(in the rows, 128 means zero)
Where one turn sends some rows of the set: a few examples, then the rows asked
dizub: [156 103 122 148 102 128 133 141 102 127 142 123 156 145 138 135]
kura: [123 111 126 114 172 107 116 147 131 152 105 144 139 158 120 129]
kune: [114 127 114 107 134 151 147 119 129 154 109 133 141 100 134 158]
menuv: [141 135 115 118 124 132  84 145 157 126 103 123 125 123 160 144]
refor: [113 139 113 106 140 145 144 134 140 155 104 133 141  97 137 151]
reg: [117 110 120 106 173 114 111 147 136 143 109 144 132 158 125 125]
gezu: [154 120 123 142 106 126 133 144  92 128 140 129 159 140 148 132]
Ril: [135 135 107 115 118 131  86 152 160 128 109 125 119 118 155 134]
gim: [131 124 135 145 133 109 132 130 177 171 113 132 155 139 139 128]
fis: [163 117 121 143  99 122 141 154 103 125 134 131 158 135 143 134]
tob: [127 110 142  99 144 129 147 140 148 113 159 123 103 159 115 145]
Zesuz: [115 143 132 114  98 108 147 114 117 145 121 141 113 142 162 115]
zal: [136 118 143  93 143 126 139 142 148 114 157 138 105 163 113 145]
Guri: [134 115 138 102 146 136 146 128 154 119 162 127 109 163 118 146]
riram: [171 106 111 134 118 112 128 139 156 123  97 157 110 140 146 127]
Gagu: [140 112 143 145 136 116 126 163 116 115 135 103  93 112 135 133]
popem: [137 124 144 107 144 133 143 147 152 107 162 139 111 161 116 144]
Vin: [153 116 143 124 128  91 142 120 149 130 158 137 136 113 174 125]
mivuk: [119 112 127 106 174 114 124 148 132 149 111 141 138 164 121 126]
mab: [158 116 125 143 105 126 141 149 100 123 140 123 159 144 148 128]
Pepod: [138 118 140  99 133 133 137 141 148 113 161 129 102 162 109 141]
Vavum: [133 118 141  96 141 136 138 145 150 114 162 134 104 158 117 148]
Lupid: [125 101 157 131 128 114 104 133 167 120 133 140 129 102 112 137]
zet: [120 112 129 110 175 108 117 145 132 147 109 143 130 163 124 138]
tun: [103 126 114 108 139 144 150 129 127 157 104 134 141 108 131 156]
ramup: [110 141 129 109  96 117 149 120 112 148 121 141 115 135 161 119]
sez: [142 112 144 139 130 110 128 156 114 111 127  95  99 113 126 133]
Fituz: [147 120 142 123 119  92 134 119 151 133 157 138 133 110 176 129]
mogef: [132 124 128 148 122 110 132 134 176 173 114 127 151 135 133 128]
goti: [137 116 145 136 132 111 124 157 118 116 133 100  94 103 124 135]
tasi: [138 111 140 140 131 116 129 164 112 117 137 101 100 109 121 132]
sud: [112 144 112 102 135 148 147 135 141 151 105 138 142 105 129 153]
volo: [132 123 145 109 142 132 144 142 160 112 160 136 103 162 117 139]
muda: [171 102 119 133 124 114 137 146 156 123  93 154 115 135 146 118]
faso: [129 142 148 145 150 137 124 132 152 105 120 153 113 137 170 129]
giba: [160 108 124 143  98 119 132 151 104 124 134 135 159 138 144 128]
zaz: [153 108 145 122 129  97 134 123 153 140 161 133 131 112 174 137]
fodu: [114 136 128 114  94 116 148 119 119 146 107 140 113 138 163 113]
fipif: [146 109 119 144  99 119 139 144  97 127 142 121 155 145 144 130]
zeza: [112 134 108 111 135 150 151 131 134 155 102 139 140 105 124 151]
dis: [117  97 149 130 130 117 104 121 164 126 138 150 134 104 114 134]
peros: [117 135 116 109 145 149 155 129 133 158 101 135 135 107 125 153]
Boba: [158 120 121 143 107 119 135 151  96 124 139 118 158 140 144 130]
pefu: [131 120 138 148 120 115 134 123 175 167 117 119 155 136 139 122]
zov: [109 141 115 113 134 145 153 129 131 155 101 139 135 105 125 153]
veru: [117 106 162 124 127 118 101 131 163 120 136 144 131 105 116 140]
zupag: [109 143 120 114  98 109 144 113 114 144 113 140 114 136 158 119]
ravoz: [137 141 142 147 150 135 127 122 156 100 113 147 110 133 163 130]

pefu turns into zaz
gim turns into Fituz
mab turns into Vavum
Now these:
ravoz turns into menuv
kura turns into Zesuz
ramup turns into tasi
tun turns into fipif
sud turns into fis
reg turns into fodu
Pepod turns into peros
giba turns into volo
Ril turns into muda
sez turns into zet
Boba turns into zal
mogef turns into Vin
dizub turns into Guri

Where one turn sends some rows of the set: a few examples, then the rows asked
Bogov: [164 133 111 137 120  94 110  89 123 142 113 129 113  98 124 133 107 141
  96 136 107 123 130 124 133]
Fevo: [121 146 167 131 122 147 111 138 159 125 115 136 152 160 121 141 119 112
 131 105 127 129 161 106 137]
feveg: [124 166 112 105 164 141 100 121 144 139 164 116 110 127  98 129 110 132
 137 135 113 151 119 127 122]
damub: [ 89 153 162 125 122 133 134 158 136 138 120 112 140 158 143 125 120 130
 133 120 154 149 149 125 145]
pab: [132 147 110 137 122 130 115  99 120 144 105 156 142 115 103 146 118 133
 102 130 128 117 141 118 173]
tutuf: [158 136 112 118 113 104 137 101  91 160 118 125 125  94 131 115 106 140
 109 150 144 142 123 122 148]
mefiz: [127 128 151 138 132 145 139 147 146 141 138 124 134 152 139 130  95 107
 114 147 149 146 187  89 101]
ditap: [178 131 119 120 111 115 130  98  96 158 121 132 135  88 129 126 104 122
 108 139 132 137 128 117 142]
fufa: [121 130 139 131 134 140 134 137 154 126 128 142 136 161 141 131 103 113
 118 149 127 138 189  77 106]
rubom: [120 165 115  96 166 142 108 126 131 142 162 110 109 125 107 123 114 126
 142 139 111 154 118 126 123]
Gatat: [134 131 170 116 132 131 143 155 144 134 147 116 134 156 161 115 111 133
 130 114 153 145 162 105 106]
zup: [122 136 130 119 156 154 111 138 120 122 153 131 104 109 104 128 103 140
 146 131 126 156 107 142 113]
kup: [147 128 169 121 132 135 128 144 159 126 143 128 136 161 145 123 109 128
 128 108 142 135 169  95 103]
nuse: [140 126 167 145 141 139 132 126 153 134 148 126 128 168 148 124 112 134
 129 121 114 127 158  95  93]
sobi: [129 135 156 118 135 123 129 137 162 115 135 134 130 173 145 117 117 147
 132 116 138 131 168  92 111]
bif: [114 137 156 113 134 119 142 150 148 123 138 123 126 168 160 110 117 151
 134 122 149 142 162 101 113]
bod: [157 130 107 138 106 112 117 114 123 139 101 143 135  90 131 142  83 106
  99 152 124 154 153 117 133]
fota: [134 126 172 145 139 139 142 139 140 148 156 110 125 160 157 119 108 133
 127 124 133 138 152 107  92]
Nav: [146 130 113 126 107 112 131 122  99 146  98 127 129  90 142 130  90 101
 107 164 127 159 150 118 137]
rubit: [127 164 117  98 163 147 110 130 134 144 167 114 117 117 116 130 111 119
 140 130 105 158 116 128 121]
gego: [118 132 150 143 141 125 135 125 155 128 144 131 123 176 155 118 115 155
 131 127 116 129 154  97 101]
mefek: [175 134 106 124 112 108 120  87 114 146 115 149 135  97 121 129 104 135
 106 137 122 131 131 111 145]
kupo: [132 164 115 105 163 145 102 125 146 141 167 122 119 119 107 135 105 124
 134 125 108 155 117 128 120]
Nusi: [110 150 108 129 122 123 131 110  98 152 106 138 130 115 116 132 122 143
 107 143 144 127 133 128 178]
lemo: [111 133 156 143 140 126 147 139 141 141 151 115 119 168 165 114 112 155
 130 130 134 140 148 109 102]
zus: [105 135 139 137 130 133 148 156 144 142 141 126 132 151 155 126  93 125
 112 149 157 156 177 100 107]
turo: [132 134 105 129 111 100 125 115 103 141  91 124 116 104 126 122  94 121
 107 177 138 152 152 115 142]
belug: [155 140  98 123 113  96 126  91 108 147 113 142 124 104 123 119 107 153
 108 147 135 134 126 117 152]
tif: [ 91 155 151 127 124 129 119 140 156 120 110 134 141 169 131 131 125 139
 134 117 136 135 155 111 147]
Muva: [145 136 108 131 122  86 119  94 109 145 111 115 103 103 130 121 113 151
 101 149 118 128 126 128 139]
Vaz: [174 128 122 133 118 105 119 100 110 153 120 118 120  85 137 135 105 122
  97 132 107 131 126 129 130]
gebi: [144 135  99 140 108  99 112 108 126 134  94 141 123 105 115 134  86 126
  99 164 134 147 155 114 138]
tesil: [119 144 179 128 121 152 127 155 139 142 125 113 151 148 134 136 116 103
 130 108 146 142 155 120 134]
Mebob: [131 133 136 117 158 160 107 132 119 120 150 132 105 111  96 129 106 130
 149 132 118 148 112 134 111]
beda: [116 139 122 116 157 150 111 135 123 115 148 142 106 112 110 129 106 145
 149 130 113 155 106 138 117]
vimuz: [128 144 127 127 120 140 139 121  86 166 116 125 141  98 126 137 117 117
 107 136 146 135 133 133 171]
niti: [ 99 136 127 132 134 127 143 145 152 126 130 144 133 161 157 127 100 132
 117 151 136 149 181  89 112]
Bagu: [125 135 127 112 159 156 107 129 122 112 144 142 105 114 103 129 110 136
 151 131 106 148 111 131 114]
gukam: [154 132 120 126 121  97 131 106  94 157 118 106 109  89 144 122 110 131
 103 145 118 135 123 133 134]
pumi: [151 140 127 135 119 148 122 110 108 158 116 144 151  98 113 151 114 107
 102 122 129 125 141 123 164]

Bogov turns into fota
tutuf turns into sobi
pumi turns into damub
Now these:
rubit turns into beda
gebi turns into mefiz

Where one turn sends some rows of the set: a few examples, then the rows asked
buz: [144 123 124 109 105  93 120 120 123 121  92 112 124 156]
bir: [155 126 120 135 108 108 151 100 148 113 105 132 150 140]
Fiko: [134 157 101 130  86 110 141 132 139 147 122 151 131 143]
zik: [100 139 130 141 121  87 111 145 126 147 120 102 127 149]
zom: [107 129 112 132 136 117 121 156 140  96  92 126 127 125]
Zanav: [127 123 105 101  93 118 102 140 125 142 106 120 132 111]
goset: [ 99 135 175 131 129 107 108 131 147 108 127 133 134 152]
ful: [ 93 117 137 101  87 128 136 136 147 152 109 120 131 128]
savu: [138 128 154 146 136 116 148 131 139 122 135 133 147  84]
bivo: [153 147 151 124  98 110 124 112 161 115 141 125 160 137]
kided: [114 119 129 143 120 138 141 118 175 149 145 139 120 117]
libez: [147 133 148 135 135 123 122 128  96 139 146 145 129 100]
dovi: [134 133 125 127 149 165 139 146 130 134 135 124 109 139]
Zizun: [124 108 131 104 104 134 113 114 125 122 109 145 144 166]
dun: [118 132 103  90 103 112 105 139 123 132 102 123 133 111]
mogi: [155 139 148 131 129 127 119 132 100 139 153 142 139 107]
nuzol: [117 146 166 116 135 121 121 124 128  94 128 133 164 113]
lutud: [ 78 139 127 130 119 122 125 132 118 109 108 108 134 157]
Gol: [100 116 129  95  82 125 139 141 149 146 112 127 131 128]
Sile: [101 138 124 134 122  87 109 141 126 144 135  95 130 147]
lezes: [104 167 114 126 146 131 137 133 107 120 135 115 108 137]
mivo: [ 95 146 108  97 134 121 134 150 126 137 140 148 121 118]
kotu: [120 132 136 104 154 121 135 117 130 100 158 112 146 140]
Zem: [140 142 118 164 109  97 147 103 128 125 135 145 133 112]
felek: [116 140 180 106 108  96 120 133 114 121 141 114 137 136]
lizeg: [138 125 125 165 105  96 138  98 126 123 139 138 137 114]
Pepu: [134 150 138 127 111 154 133 121 143 137 133 146  95 100]
pef: [139 140 125 123 153 164 145 134 136 122 138 121 116 132]
kes: [146 133 136 141 152 110 125 132 145  93 122 126 107 108]
kape: [121 121 135 150 117 148 140 118 174 149 135 131 122 116]
puz: [122 104 134 104 108 135 107 108 121 118 105 133 142 157]
bor: [115 132 135 130 137 125 169 142 130 145 153 105 107 133]
dof: [143 119 141 133  91 137 160  97 110 136 133 139 132 132]
Ravuz: [105 148 168 126 122 104 110 128 157 105 118 128 140 153]
kaz: [119 134 181 105 108  97 118 129 109 131 131 116 136 133]
moviv: [129 149 112 154 107 146 124 133 136 102 109 143 121 104]
tagi: [138 148 130 134 105 111  97 116 133  87 105 120 113 132]
peb: [118 130 141 138 138 123 168 137 123 152 147 104 113 131]
vuzup: [147 123 139 134  87 130 160 103 111 127 138 141 140 131]
ludon: [124 155 114 107 101 113 124 135 162 148 108 134 104 110]

lutud turns into Pepu
dovi turns into Zanav
Fiko turns into bivo
Now these:
zom turns into moviv
ful turns into dof
Zem turns into Ravuz
nuzol turns into lezes
Zizun turns into mogi
libez turns into zik
Gol turns into vuzup

Where one turn sends some rows of the set: a few examples, then the rows asked
bila: [140 141 123 132  96 117 133 146 160 113 113 162 128]
Gikos: [119 158 114 163 111 159 141 136 128 141 103 113 121]
Kitol: [130 122 121 110 118 101 136 135 141 111 109 170 132]
puzef: [132 126 105 103 147 139 120  97 110 155 119 144 134]
Sizon: [144  98 135 123 132 152  95 149 124 131  93 117 128]
Bak: [132 128 134 134 131 167 158 104 128 142 117 114 153]
foz: [133 120 145 109  92 128 157 133 139 104 141 142 134]
bovi: [146 143 124 121 105 102 110 119 119 123 148 148 107]
veba: [113 144 108 128 122 129 110 132  94 151 134 112 102]
Tipus: [150 155 135 160 116 124 144 146 131 101 119 144 112]
Zibi: [152 120 100 138 142 150 147 129 121 141 119 109 100]
mavi: [120 160 114 167 115 154 140 137 127 138 104 116 119]
Mev: [147 133 158 112 124 113 123 166 126 108 123 143 141]
Piv: [136 127 132 131 132 172 157 107 131 144 117 114 151]
nim: [123 120 140 115  91  98 131 138 133 116 145 131 124]
tus: [128 127 105 104 150 137 122 100 109 157 124 140 131]
feki: [126 154 158 114 104 125 124 137  92 107 120 150 133]
dodel: [117 146 107 127 118 131 111 127  92 148 137 114  99]
nelon: [117 102 133 134 109 145 111 119 139 132 156 108 127]
Tanut: [165 111 142 111 110 117 136 161 132 108 110 133 119]
dob: [152 117 136  99 115 108 116 108 117 127  97 153 140]
pazog: [116 159 142 122 128 150 109 130  97 150 107 125 152]
tir: [131 124 147 134 102 130 165 112 129 105 100 142 144]
Nokik: [ 96 109 136 123 108 166 133 129 110 113 144 126 121]
bip: [113 157 139 122 132 149 108 129 101 153 109 126 153]
lale: [175 107 136 136 116 113 143 118 138 119 125 119 120]
bako: [ 99 110 105 136 121 147 121 122 138 125  91 155 128]
Riv: [136 123 138 135 154 162 110 164 116 112 121 134 121]
zude: [121 135 103 145 129 151 102 125 154 129 128 160 120]
sivoz: [157 118 103 140 145 147 146 126 121 140 119 108 102]

bovi turns into Tipus
pazog turns into Bak
bip turns into Piv
Now these:
Nokik turns into bako
nim turns into bila

Where one turn sends some rows of the set: a few examples, then the rows asked
pabu: [148 155 142 149 126  95 160 142 142 110 141 161 116 153 105 143  91 121
 162 138  83 175 145]
Fir: [168 121 170 151 158 108 138 127 137 124 132 132 129 151  60 124  84 134
 124 119 105 190 116]
Mek: [134 140 161 166 154  91 166 129  83  98 120 130  88 134  96 129 102 130
 116  93 113 161 134]
podi: [127 157 148 156 153  90 179 116 104  98 150 111 126 159  91 120 122 148
  89 114 126 157 121]
mimoz: [131 138 114 163 161 106 122 117 128 124 120 123 183 104 108 135 115 117
 139 145 128 170 126]
Lok: [123 142 126 178 165 118 158 159 111 123 135 112 134 132  95 154 104 113
  95 138 120 161 157]
tofur: [147 168 140 179 136  81 106 112 134 125  94 145 159 104  89 115  92 144
 134 105  83 148 115]
Kaga: [144 196 150 169 158  87 177 116 111  99 132 122 147 137 103  96  92 147
 112 108  89 158 121]
sute: [138 127  99 162 122  73 119 144 161 125 143 164 143 123 107 137 121 117
 121 107 102 153 101]
Vora: [140 135 122 161 139  49 140 146 104 111 139 129  83 139  99 131 110 125
 108  97 104 163  98]
kas: [147 171 130 128 135  74 141 134 150 100 139 103 133 137  74 150 109 154
 134 143 123 189 123]
fem: [115 166 147 167 122  86 176 145 118 104 135 118 103 139  92 144 100 121
  90 121 106 143 153]
lemib: [126 142 111 165 158 112 115 115 119 119 125 135 179 108 108 131 124 121
 143 139 127 168 125]
kab: [156 168 145 175 146  76 116 111 139 132  99 154 159 108  93 112  89 146
 133 109  82 146 113]
rinul: [136 133  99 168 118  82 113 134 157 127 142 162 146 131 101 135 120 113
 113 108 102 145  98]

fem turns into Mek
sute turns into kab
Now these:
kas turns into pabu
tofur turns into lemib
Kaga turns into Lok

Where one turn sends some rows of the set: a few examples, then the rows asked
fogu: [121 101 124 139 134 105 142 103 150 150 121 141 139 123 119 110 153 139
 127 103 131  97 117 136 116 116 103 159 132 136 144 152 116 127 143]
Sodo: [119 117 142 135 133 156 133 112 108 150 134 123 115 149 126  92 127 114
 162 129 130 131  87 130 123 124 108  94 139 106 112 126 123 135 128]
Nak: [106 125 123 126 125 145 136 103 105 111  99 118 138 165 137 111 153 144
 129 158 138 136 133 141 122  94 147 143 122 116 138 100 119 154 136]
Daz: [120 116 136 113 109 161 115 126 111 138 165 127  96 125 124 112 113  83
 127 136 160 122 124 108 127 121 120 114 119 103 105 139 110 123 121]
nir: [119 109 159 115 122 168 112 106 130 147 167 159 131 114 143 127 135 117
 129 130 110 109 104 130 129 149 123 107 118 133 140 148 133 124 128]
Dube: [139 145 158 155 112 152 150 129 149 140 128 119 123 137 168 156 128 117
 115 125 112 124 107 139 116 149  91 131 128 109 139 144 136 107 132]
mik: [102 126 160 130 122 100 108 116 125 118 122 151 105 150 124 151 142 120
 114 139 104 104 183  97 125 105 111 131 105 120 113 144 130 132 110]
kelam: [ 92 132 102 130 138 146 145 132 148  88 124  89 135 120 123 139 134 142
 140 118 112 127 118 155 138 141  99 136 115 107 100 118 131 134 123]
Tebuf: [129 122 123 109 140 124 127  78 102 137 136 161 114 169 104 126 131 136
 134 137 112 146 152 113 127 129 149 130 136 140 149 129 133 155 139]
pida: [118 123 144 166 121 118 119 141 156 123 112 134 148 118 127 133 145 120
 136 119 139 148 165 108 131  93 163 111 102 119 149 107 134 130 142]
luvod: [109 126 134 101 103 141 123 138 127 117 169 129 105 119 125 140 108  97
 111 142 171 124 147  95 127 125 121 121 106 114 111 146 102 118 127]
puvu: [123 162 115 151 136 122 130 121 136 112 141 144 105 111 124 128 106 141
 129 133 110 137 153  86 136 124 157 149 132 140 106 156 130 116  99]
keda: [160 125 143 115 102 114 110 130 107 137 133 148 134 149 127 137  96  89
 125 149 126 113 138 101 120 120  95 145 102 114 137 144 140 140 130]
bera: [128 147 157 128 114 153 112 121 171 136 171 112 110 110 141 134 136 145
 114 131 128 165 123 123  95 109 107 145 155 128 140 134 124 124 141]
mes: [104 148 121 126 153 142 117 117 136  94 137 128 152 131 130 145 119 172
 129 160 151 130 113 116 157 117 122 132 130 101 121 125 154 124 115]
zer: [111 115 140 164 119 121 111 154 140 132 104 126 142 136 112 134 165 134
 146 143 141 142 162 125 137 101 151 126 111 125 153 102 141 143 115]
gon: [123 145 121 111  99 112 157 141  97 116 132 116 120 144 102 136 159 127
 110 122  98 154 136 112 134 109  78 138 141 112 115 139 114 122 117]
beves: [ 98 147 132 147 130 125 143 134 141 118 118 132 136 137 103 103 140 169
 148 104 125 133 156 101 143 107 134 121 127 163 105 126 120 141 129]
Momos: [123 128 156 117 151 138 111 104 105 127 128 148 108 128 138 162 129 125
 107 130 145 138 161 142 132 129 153 100 150  98 119 110 132 157 120]
dodi: [109 133 144 138 146 121 105 110 106 147 136 158 108 140 127 165 134 123
  97 109 129 125 151 126 131 126 155  96 123  95 125 126 130 163 109]
logi: [149 137 122 112 113 148 117 165 129 124 158  98 119 134 124 144 118 118
 148 120 101 165 134 144 155 128  96 147 122 113 122 132 107 131 111]
nef: [137 133 105 127 119 149 142 101 147 127 148 184 119 111 128 120 106 121
 161 143 114 154 137 114 107 133 129 129 136 113 137 122 139 149 152]
sib: [108 111  96 107 137 110 119 139 166 126 111 107 149 113 127 119 159 130
 117 120 124 138 125 150  93 133 129 155 134 127 138 137 111 135 138]
Lemab: [144 142 110 160 139 110 148 123 165 131 123 114 140 127 131 123 148 139
 119  95 137 143 131 118 102 132 103 113 118 142 124 125  87 152 142]
vozu: [120 127 125 136 112 150 117 143 103 144 110 133 133 158 112 155 162 142
 164 154 122 125 127 145 129 126 124 157 119 128 141 114 146 142  94]
getik: [141 135 140 130 134 103 163 119 174 120 123 109 119 130 147 148 139 144
 124 146 143 107 139 111 136 153 124 107 127 104 139 130 143 115 155]
lavol: [156 177 135  96  97 106 126 150 129 113 107 139 133 133 137 147 110 113
 150 141 125 142 142 138 121 124 126 134 130 106 120 133 133 128 162]
voduz: [109 151 131 152 126 105 125 135 136 147 132 141 102 149 110 148 132 112
 118  90  94 101 126 104 137 138 124 121  94 102 127 138 120 163 116]
zun: [117 120  91 101 136 123 110 154 164 100 111 110 146 120 131 131 137 126
 119 139 116 158 144 141  90 138 141 141 133 120 136 135 118 144 112]
Moper: [124 152 144 117 100 141 136 141 152 135 169 116 109 122 130 141 152 125
 111 124 117 168 127 124 100 103  79 139 160 122 128 133 114 121 129]

sib turns into Moper
Lemab turns into logi
Now these:
beves turns into kelam
voduz turns into vozu
zun turns into bera
nef turns into puvu

